In the rows, zero is written as 128.
Rotation paths and how fast each direction turns (degrees per step)
Each turn is a multiple of 5 degrees from 10 to 175, or 0.
Each row of a path follows its step; steps can be skipped.
Rotation 1:
step 0: [129 127 121 113 113 126 137 134 124 114 122 127 129 123 132 125 125 133
 128 130 131 131 124 114 125 126 129 141 115 128 124 122 117 120 134 127
 128 120 129 130 129 133 124]
step 1: [117 125 122 135 138 120 127 135 119 123 130 129 132 124 123 121 136 141
 128 129 121 130 127 128 122 136 134 141 121 126 137 115 124 138 126 120
 126 137 124 128 124 127 139]
step 2: [121 114 126 115 128 134 121 131 112 131 133 117 125 136 132 124 127 130
 119 132 116 134 126 122 127 124 125 127 131 124 128 134 124 128 131 121
 135 140 125 120 134 139 122]
step 3: [125 126 120 128 127 121 134 117 125 139 136 132 132 125 125 127 129 143
 112 132 137 139 135 123 121 130 114 138 133 124 138 131 126 122 125 130
 128 122 130 129 128 125 124]
step 4: [129 125 131 122 117 136 121 130 128 128 131 128 128 128 117 134 119 134
 119 123 131 138 129 144 126 135 132 133 129 141 127 121 120 130 115 121
 135 134 120 122 133 120 127]
step 5: [135 120 127 138 123 127 129 121 127 120 131 127 133 131 133 127 128 133
 128 129 122 123 123 133 123 131 118 128 125 124 122 144 111 115 117 135
 132 144 128 130 124 121 129]
step 6: [129 134 132 128 110 129 131 129 128 138 137 121 128 115 123 117 125 134
 135 129 134 136 125 120 126 120 134 128 122 136 128 133 125 113 127 119
 125 133 124 137 128 129 139]
step 7: [126 121 122 140 123 134 122 129 124 122 130 124 114 126 127 130 131 144
 136 119 134 128 142 132 117 131 132 130 121 130 122 126 128 135 134 135
 121 140 130 135 135 130 131]
step 8: [134 116 119 121 124 127 134 132 132 130 124 121 121 123 123 123 135 120
 128 138 133 126 126 114 117 143 122 118 125 124 122 125 131 126 127 118
 133 144 128 126 131 127 124]
step 9: [136 120 124 126 135 134 118 115 131 130 133 138 127 116 125 123 135 129
 124 126 123 141 133 119 120 140 135 134 121 130 132 130 126 123 139 131
 132 120 118 133 123 132 130]
step 10: [138 128 131 113 127 125 122 133 121 124 133 132 135 123 128 133 128 132
 135 129 128 133 131 131 115 128 126 127 139 124 125 113 111 134 137 126
 138 133 129 132 138 125 127]
step 11: [125 130 122 128 135 132 131 127 120 124 122 115 132 122 139 135 129 141
 122 137 125 133 114 130 127 142 132 125 123 118 135 123 124 113 129 133
 132 130 123 133 129 119 129]
[124 125 132 127 130 129 126 130 129 129 129 130 129 129 131 131 127 127
 128 125 128 130 129 131 124 129 131 129 127 129 125 131 130 128 127 127
 127 127 125 127 129 131 132]
140
Rotation 2:
step 0: [122 128 130 126 125 125 135 120 131 135 122 128 129 125 119 136 130 127
 113 120 129 143 136 132 127 131 132 137 123 127 127 130 130 131 136 143
 137 127 128 136 122 140 133]
step 1: [135 128 131 137 126 132 131 128 132 129 131 137 127 122 133 128 144 124
 126 139 137 123 130 138 132 121 133 128 131 117 119 131 138 139 137 122
 123 128 120 116 130 128 128]
step 2: [137 136 136 118 136 129 132 128 132 132 122 124 134 134 128 119 120 133
 132 134 133 130 130 127 116 127 124 133 135 141 125 126 143 127 117 137
 124 123 116 129 131 126 127]
step 3: [133 127 128 119 128 126 121 121 143 122 126 126 130 135 139 135 130 131
 119 125 127 121 134 131 127 132 130 138 119 123 126 132 125 128 121 121
 126 137 134 132 109 124 125]
step 4: [130 134 139 130 126 120 135 135 116 131 138 127 138 115 121 125 119 130
 133 129 145 124 134 125 127 134 129 132 131 117 126 123 126 127 137 122
 131 131 131 133 119 131 126]
step 5: [123 126 129 120 131 128 127 140 131 122 119 134 122 121 126 128 125 119
 123 119 135 124 131 129 136 134 120 116 127 128 132 132 142 132 118 130
 115 128 124 122 127 134 140]
step 6: [133 129 134 135 129 132 122 131 130 122 128 119 130 131 130 119 130 133
 126 122 123 122 136 140 133 121 122 134 138 141 129 126 130 134 134 140
 143 136 139 124 122 131 128]
step 7: [121 137 132 116 131 141 122 128 121 124 134 139 124 131 126 120 122 132
 118 132 125 133 131 127 122 125 137 122 116 116 123 128 132 127 137 130
 129 134 124 123 123 130 118]
step 8: [144 120 142 136 125 132 133 123 131 132 113 133 134 125 130 138 121 128
 125 134 128 135 137 120 133 139 127 119 126 126 123 117 130 134 128 133
 129 126 128 128 129 130 131]
step 9: [131 133 130 128 130 136 124 128 131 129 130 125 138 123 136 122 139 143
 130 130 135 121 129 134 137 121 128 127 120 124 144 135 136 128 127 129
 127 111 127 129 125 123 136]
step 10: [126 134 137 118 137 118 122 142 141 122 128 129 117 132 131 129 120 132
 136 136 135 137 132 131 126 129 130 132 131 126 118 131 129 127 129 130
 137 126 138 135 133 123 127]
step 11: [127 136 123 119 131 136 127 131 122 133 129 128 131 119 140 144 135 125
 127 126 127 131 137 133 124 140 128 123 127 140 124 124 127 126 134 120
 124 131 130 126 114 139 128]
[126 125 127 131 127 124 129 129 128 131 128 128 131 128 126 129 128 128
 128 127 131 128 129 127 133 127 127 128 126 127 128 131 133 131 131 127
 127 126 127 127 130 126 132]
90
[127 128 127 126 129 126 123 129 128 130 129 126 129 133 128 129 126 131
 127 127 125 128 130 126 127 126 129 130 126 130 125 127 130 127 131 124
 127 130 131 129 128 131 127]
95
[130 129 128 129 126 130 127 130 129 129 130 129 121 131 126 129 130 127
 127 128 129 127 129 125 125 127 127 129 123 127 130 128 129 127 126 128
 129 130 127 128 127 127 133]
160
Rotation 3:
step 0: [129 131 135 132 133 132 130 129 125 130 129 129 121 132 124 118 134 134
 126 131 134 133 118 119 122 124 129 133 137 132 121 133 126 119 124 116
 126 130 117 118 134 108 122]
step 1: [132 135 124 134 124 136 131 122 117 130 133 123 128 130 132 136 128 118
 115 133 138 132 126 134 125 136 128 132 124 124 134 124 131 139 120 125
 129 135 126 121 119 119 142]
step 2: [134 120 128 127 134 133 132 119 129 132 118 127 139 140 140 131 116 133
 132 127 126 121 120 129 128 128 126 136 126 117 119 126 133 123 124 137
 132 118 125 129 135 123 138]
step 3: [123 138 135 130 121 135 120 127 118 120 124 130 132 126 129 131 136 127
 133 117 126 130 125 128 134 134 133 130 121 140 118 123 124 122 117 140
 124 131 120 137 136 119 123]
step 4: [133 129 134 139 128 136 108 129 123 122 129 135 126 124 130 122 116 126
 117 134 114 127 122 126 124 132 132 130 131 125 137 131 121 123 128 121
 128 132 126 133 130 133 139]
step 5: [134 122 133 130 134 132 133 137 133 131 137 132 129 134 128 130 115 137
 123 113 132 130 139 124 130 125 140 133 132 132 133 132 125 123 117 132
 119 124 122 115 124 122 132]
step 6: [136 144 123 132 132 119 116 129 130 123 124 131 132 124 136 146 126 127
 127 128 134 128 121 130 131 127 127 120 125 122 124 133 131 138 125 130
 112 127 126 120 129 122 125]
step 7: [129 129 126 125 137 135 123 124 136 125 131 133 131 121 125 129 130 130
 134 131 127 108 127 131 126 123 137 141 138 129 123 123 136 129 125 127
 125 137 136 132 140 125 141]
step 8: [135 133 131 135 135 133 125 133 120 139 122 119 112 130 122 120 125 132
 135 127 131 134 127 135 137 126 130 143 124 132 128 135 129 127 119 123
 120 130 124 136 131 123 120]
step 9: [130 136 132 136 120 140 135 127 128 120 138 120 130 136 132 131 126 122
 125 138 121 123 123 130 116 130 130 136 122 124 139 143 130 130 132 130
 122 133 130 117 131 120 124]
step 10: [125 125 130 132 137 133 135 135 125 142 124 129 144 137 130 133 122 130
 119 120 127 126 121 132 119 120 120 129 124 130 119 121 128 127 122 120
 126 137 130 122 135 120 135]
step 11: [137 141 120 135 120 129 122 123 129 122 126 129 125 134 123 138 132 129
 127 126 130 135 123 134 127 125 135 131 113 131 122 118 137 119 114 128
 133 117 130 132 130 126 133]
[131 124 130 128 129 126 130 126 127 126 126 129 129 130 128 127 130 131
 127 127 127 123 126 124 127 127 130 129 129 127 131 129 128 125 132 129
 129 129 131 127 130 127 130]
145
[128 128 125 123 127 124 126 126 126 124 127 128 130 128 130 126 127 130
 130 129 126 129 130 132 130 127 130 133 125 128 125 126 129 127 130 127
 128 131 127 129 128 128 128]
80
[127 129 127 128 132 127 129 128 130 129 129 126 127 130 127 127 131 128
 132 130 129 129 126 132 124 127 126 129 127 129 129 130 127 126 126 127
 127 131 135 126 126 128 127]
35
Rotation 4:
step 0: [137 124 117 140 123 129 127 130 128 127 129 140 123 137 139 128 138 123
 124 126 128 128 123 116 144 126 120 133 123 131 129 139 124 119 129 121
 120 121 127 132 134 125 123]
step 1: [129 130 120 131 129 130 130 147 125 126 129 122 128 134 136 114 120 128
 122 130 119 126 134 123 130 131 139 129 131 135 138 123 135 113 132 131
 138 135 124 130 124 124 118]
step 2: [119 146 133 132 118 128 127 128 128 124 111 125 133 129 137 128 130 130
 120 122 129 116 128 127 123 128 123 129 130 112 131 132 125 121 137 129
 128 122 134 135 123 133 121]
step 3: [119 125 127 125 126 133 126 133 130 125 132 124 130 132 133 131 134 121
 123 147 141 130 114 115 121 129 126 125 131 128 121 126 117 117 129 119
 135 133 128 119 120 132 125]
step 4: [138 130 121 118 125 122 126 123 131 131 127 121 135 110 122 127 134 120
 120 134 125 120 137 127 127 132 133 122 123 136 135 124 120 116 126 119
 124 123 135 136 123 122 128]
step 5: [125 138 138 126 123 122 131 125 122 133 122 131 117 124 126 122 118 126
 132 126 138 133 121 124 136 126 116 120 126 142 124 120 131 121 129 128
 120 129 129 137 113 132 125]
step 6: [126 122 127 135 126 129 126 130 122 126 128 125 124 123 125 132 124 139
 131 126 128 129 129 110 120 128 127 121 124 135 124 144 129 123 137 126
 134 133 145 131 123 117 142]
step 7: [137 120 129 131 119 130 133 123 130 138 115 130 133 131 117 124 129 127
 130 136 132 122 124 133 132 134 127 121 140 136 138 144 137 116 136 130
 124 130 129 117 130 130 126]
step 8: [128 121 125 122 117 134 129 126 119 123 120 124 136 135 127 124 130 130
 133 124 127 138 122 131 131 119 136 128 112 129 125 133 126 110 119 141
 132 131 129 136 127 136 126]
step 9: [121 135 139 124 128 132 134 141 126 124 128 136 144 126 130 137 128 124
 126 117 125 121 124 128 121 137 127 110 126 131 131 131 129 121 121 128
 128 140 125 128 135 124 130]
step 10: [123 126 134 135 126 122 133 131 137 121 118 113 132 128 119 134 130 131
 136 120 140 127 123 127 136 136 134 126 119 128 135 122 116 126 128 123
 125 121 126 113 125 126 129]
step 11: [136 120 134 128 128 139 127 136 125 123 127 145 138 124 122 127 142 132
 136 133 128 130 130 112 135 128 125 127 128 129 133 121 123 129 118 127
 125 117 130 132 119 124 122]
[128 123 122 125 126 128 128 125 128 129 127 132 128 128 129 128 132 129
 127 130 130 127 128 129 127 127 128 126 125 129 130 128 130 129 128 127
 130 124 124 126 127 129 128]
95
Rotation 5:
step 0: [132 125 122 121 127 118 123 128 131 133 131 137 107 140 135 113 132 128
 128 128 136 132 123 131 124 127 136 122 134 125 137 120 131 126 135 128
 116 131 130 130 131 122 119]
step 1: [121 132 122 116 119 128 125 132 129 126 123 128 126 137 124 111 137 122
 134 134 139 125 132 134 126 135 132 129 143 125 131 121 125 130 135 117
 124 130 113 130 127 128 131]
step 2: [121 125 125 118 118 119 126 124 129 125 129 133 115 125 129 126 131 133
 126 132 137 127 122 141 129 130 124 138 143 129 119 143 117 128 124 119
 121 127 118 122 130 126 129]
step 3: [113 121 115 124 124 132 131 121 128 129 133 135 125 127 134 130 122 134
 121 129 130 122 123 122 109 126 127 125 138 114 121 130 114 122 128 121
 125 128 118 129 130 126 127]
step 4: [117 137 118 119 131 139 120 125 126 122 127 120 138 132 132 130 116 136
 127 122 131 122 121 128 124 133 127 131 137 129 127 130 111 125 120 123
 129 124 130 129 135 126 143]
step 5: [131 135 125 123 136 126 120 123 128 126 138 125 117 123 137 128 118 142
 123 122 128 127 130 117 131 124 131 127 133 122 132 138 120 131 117 121
 124 125 142 134 135 116 131]
step 6: [122 141 113 127 134 136 128 123 134 128 124 126 123 128 128 125 122 129
 129 126 135 127 135 115 131 122 146 119 130 121 131 120 126 131 139 122
 124 124 141 132 132 121 131]
step 7: [126 134 126 127 129 125 117 129 134 124 113 117 120 131 123 117 129 130
 132 129 133 131 131 128 151 125 133 124 128 126 130 126 118 128 130 123
 112 134 135 124 129 123 135]
step 8: [128 130 130 133 125 127 127 130 136 128 128 134 112 123 115 117 140 135
 125 128 131 131 138 120 134 124 133 126 134 110 129 133 119 130 129 125
 116 127 124 120 118 129 125]
step 9: [121 134 120 131 124 133 127 129 140 125 119 134 122 129 117 123 134 130
 126 125 135 131 118 134 118 127 130 131 134 122 122 122 117 123 135 140
 116 126 128 114 125 136 132]
step 10: [128 129 132 124 128 126 118 135 130 124 129 126 118 132 131 115 134 137
 127 126 127 129 117 130 114 130 111 131 133 122 136 122 110 124 119 131
 120 131 128 124 126 133 132]
step 11: [130 140 123 119 129 130 134 137 131 125 139 128 120 127 125 120 134 136
 130 126 133 128 124 125 106 127 127 134 144 128 136 128 123 133 127 123
 136 115 133 127 131 130 129]
[128 128 128 126 125 129 127 129 125 129 129 132 129 126 125 129 126 127
 128 129 123 124 126 129 129 129 127 128 128 127 132 129 129 126 132 126
 128 130 132 125 127 127 129]
0
[127 127 129 128 131 126 127 126 125 127 127 130 124 128 134 126 131 129
 126 125 125 129 126 129 130 128 126 130 123 129 128 131 127 129 128 125
 128 130 129 127 127 128 128]
140
[131 126 129 127 129 129 128 130 126 129 125 132 127 129 126 127 130 128
 129 124 128 127 128 129 132 132 130 129 128 125 126 124 128 130 128 131
 125 127 128 130 126 124 125]
45
